In the rows, 128 means zero.
The same turns and mirrors carry the whole set onto itself, and each row onto the other rows of its family. Which rows share a family with each named row? Give them in list order.
These 36 rows form 6 families of 6 rows each.
k758: [156 137 152 142 112 138 117 113 148 129]
k183: [130 171 166 151 157 118 106 127 115 126]
k542: [127 171 166 147 154 130 104 114 109 121]
k404: [130 162 171 156 151 118 115 110 119 121]
k514: [131 135 142 148 127  94  92 126 133  92]
k544: [125 151 120 124 114 135 126 133 154  87]
k695: [122 166 139 134 144 161 120 126 143 140]
k987: [131 134 143 138 131  99  87 127 139  90]
k935: [155 142 148 134 108 144 109 115 141 133]
k811: [ 94 153 127 133 144 114 127 141 119 107]
k264: [ 98 148 136 124 147 113 117 135 108 107]
k153: [116 161 131 141 149 159 125 117 146 133]
k763: [122 164 125 144 144 158 115 117 144 139]
k656: [135 136 148 153 127  93  96 125 139  99]
k650: [139 144 134 139 120  91  90 125 131  99]
k569: [126 166 167 158 151 123 114 111 115 124]
k377: [132 137 139 142 126  99  81 134 133  96]
k678: [116 159 130 140 151 158 129 124 149 127]
k815: [121 174 163 151 146 121 110 108 110 122]
k283: [ 93 151 133 131 147 113 120 142 116 105]
k865: [152 142 154 139 111 141 113 122 148 137]
k76: [130 146 123 113 111 132 107 133 156  92]
k775: [136 143 145 139 123  97  89 139 131  92]
k749: [127 150 123 126 106 136 120 134 156  89]
k457: [130 153 128 117 105 138 108 132 151  89]
k714: [ 95 164 132 128 145 109 109 136 112 108]
k829: [129 159 116 120 106 126 112 134 152  96]
k602: [162 143 153 129 124 140 112 109 146 130]
k550: [132 153 130 126 110 137 112 142 153  85]
k195: [119 164 135 137 149 162 112 121 147 137]
k836: [126 163 164 143 158 123 107 112 108 128]
k888: [100 161 138 127 151 112 114 151 120 112]
k347: [156 138 154 145 115 129 118 107 145 129]
k125: [125 164 133 123 151 158 121 115 147 131]
k242: [159 149 142 140 113 142 106 111 147 133]
k957: [ 94 154 134 125 139 112 107 141 111 112]

Which other rows belong to the same family as k264? k987, k763, k815, k865, k550
Which other rows belong to the same family as k836? k695, k76, k775, k714, k242
Which other rows belong to the same family as k749? k758, k514, k153, k569, k283
Which other rows belong to the same family as k457? k542, k935, k377, k195, k957

The same turns and mirrors carry the whole set onto itself, and each row onto the other rows of its family. Which rows share a family with each named row? Give them in list order.
These 32 rows form 4 families of 8 rows each.
k973: [150 142 140 127 128 166 119 152 138 127 155 147 129 122 128 141 114 158
 119  97  77 106 136 131 138 121 127 143 145  76 143 123 138 131 151]
k104: [150 148 152 113 127 126 121 175 139 105 121 149 109 132 136 153 127 159
 118 128 112 116 124 121 130 128 129 152 124 120 161 117 146 102 200]
k315: [141 154  95 133 127 147 164 138 124 121 113 173 117 148 135 108 150 154
 108 133 106 133  89 132  99 143 126 136  97  93 121 123 140 115 131]
k96: [141 136 152 103 107 139 109 144 105 118 122 152 106 114 139 140 118 143
 141 107 106 139 138 134 126 115 120 151  86  94 152 114 145 127 155]
k921: [123 165 162 141 130 133 116 156 147 120 149 133 126 150 126 164 112 137
 120 116 114 118 141 103 140 117 146 119 122  90 137 115 171 128 171]
k520: [129 121 134 129 125 158 114 156 139 128 149 147 136 137 145 153 121 163
 107  95  92 106 136 117 130 132 134 153 144 105 150 128 153 132 146]
k654: [154 148 109 101 121 140 187 162 164 139 152 154 135 152 134 126 116 147
 118 118 128 141  87 131 124 153 127 107 142  99 131 108 123 109 136]
k465: [153 159  94 123 132 146 176 162 161 147 146 146 130 184 137 130 112 141
 121 121 124 152  98 113 131 150 134 129 136  94 116  91 138 120 173]
k230: [143 155  99 129 140 137 156 141 135 133 116 179 111 153 135 120 145 156
  94 123 113 132  88 112 101 162 118 131 104  91 115 122 147 113 140]
k91: [128 177 159 140 119 144 121 146 126 107 141 130 130 139 121 154 117 136
 127 120 112 118 142 122 137 104 149 123 119  87 132 113 170 119 179]
k827: [125 157 170 123 121 135 118 143 148 123 143 136 143 154 129 151  85 138
 134 116 109 139 141 128 134 111 127 130 121  90 141 110 171 120 174]
k293: [159 136 148 126 120 139 115 130 133 126 143 138 138 134 132 145  99 160
 112  96  87 132 144 136 132 128 123 168 121  87 149 116 144 123 148]
k952: [145 128 142 132 124 154 124 146 148 126 153 130 128 131 130 155 111 151
 118  83  85 113 145 116 131 123 134 149 133  76 136 121 143 138 143]
k724: [159 160 102 107 122 143 179 167 168 132 133 151 140 171 132 125 109 134
 139 121 125 152 108 137 116 152 148 113 142 108 134 101 134 103 155]
k248: [119 148 156 133 117 150 111 157 121 113 158 141 134 151 131 164 118 132
 121 115 125 113 137 123 137 105 136 112 119 108 128 119 176 127 162]
k336: [162 152 105  98 130 132 181 168 160 140 142 143 123 159 128 128 117 129
 130 115 117 149 111 128 106 168 144 124 144  95 124  91 126 106 155]
k159: [152 140  89 122 133 148 163 145 129 125 125 167  97 145 146 107 157 143
 108 122 118 145  87 118 102 141 125 148 106  84 130  92 137 130 151]
k115: [146 107 144 106 104 138 126 159 124 112 133 151  98 119 137 161 134 134
 145  85 106 120 135 122 129 118 119 150  97  97 148 117 140 130 160]
k73: [109 165 105 105 113 150 173 158 144 135 114 181 121 149 135 108 137 117
 145 134 113 141  98 123 112 141 143 110 114  95 141 101 146 114 143]
k889: [174 148 107 125 118 133 169 133 126 119 136 149 120 171 126 146 130 129
 133 102 143 155 106 137 106 143 123 110  99  94  94 113 155 112 147]
k237: [137 142 155 104 127 119 116 179 142 104 132 151  96 133 135 158 129 147
 117 131 124 113 129 106 135 128 126 138 105 117 152 113 149 116 186]
k216: [165 143  89 141 119 147 174 121 128 131 137 140 123 173 139 138 135 139
 137 102 124 158  96 128 114 135 134 139 107  83 107 101 157 137 154]
k503: [142 120 141 103  99 156 124 152 126 111 122 159 111 121 140 158 123 137
 163  85 107 124 129 131 134 111 117 139 110  99 150 123 152 125 173]
k842: [122 114 141 111  97 148 125 160 113 113 127 138 119 126 144 159 134 133
 148  87 113 126 146 122 116 114 144 148 112 113 154 115 156 127 163]
k532: [142 133 152 107 127 133 117 190 125 109 149 134 115 135 135 150 133 147
 105 129 118 110 135 125 122 125 136 143 127 126 150 108 137 113 177]
k505: [129 153 167  96 135 131 108 176 140 122 131 152 109 129 138 134 103 152
 122 141 109 133 128 125 128 123 119 137 114 104 159 111 144 116 179]
k99: [177 152 101 145 118 139 175 134 129 120 129 145 138 175 129 139 126 145
 131 107 130 157 102 149 106 135 133 120 104 100 111 120 147 107 145]
k551: [152 145 108 131 102 130 184 128 138 121 124 153 134 161 140 147 127 148
 136  98 148 158  88 128 116 137 127 110 102 103 120 124 155 112 141]
k575: [110 167 117 110 104 140 187 148 134 131 128 150 125 137 128 116 137 120
 136 124 129 145  95 119 110 131 146  97 108  85 127 100 140 118 134]
k116: [119 164 101 108 118 152 168 164 141 132 125 172 107 161 140 114 135 114
 132 127 137 154  97 106 119 130 132 112 106  90 125  79 147 123 172]
k949: [104 166 105 106 114 143 172 145 142 141 109 166 116 148 134 122 133 115
 145 116 114 146 106 104 105 155 149 114 111  85 123  99 157 120 147]
k795: [138 156 106 131 122 127 180 144 138 126 116 151 122 138 138 116 149 167
  96 126 121 140  84 115  99 151 137 135 110  96 135 119 131 108 136]

Which other rows belong to the same family as k949? k973, k104, k230, k91, k336, k889, k503
Which other rows belong to the same family as k115? k315, k921, k952, k724, k73, k237, k99
Which other rows belong to the same family as k520? k654, k248, k842, k532, k551, k575, k795

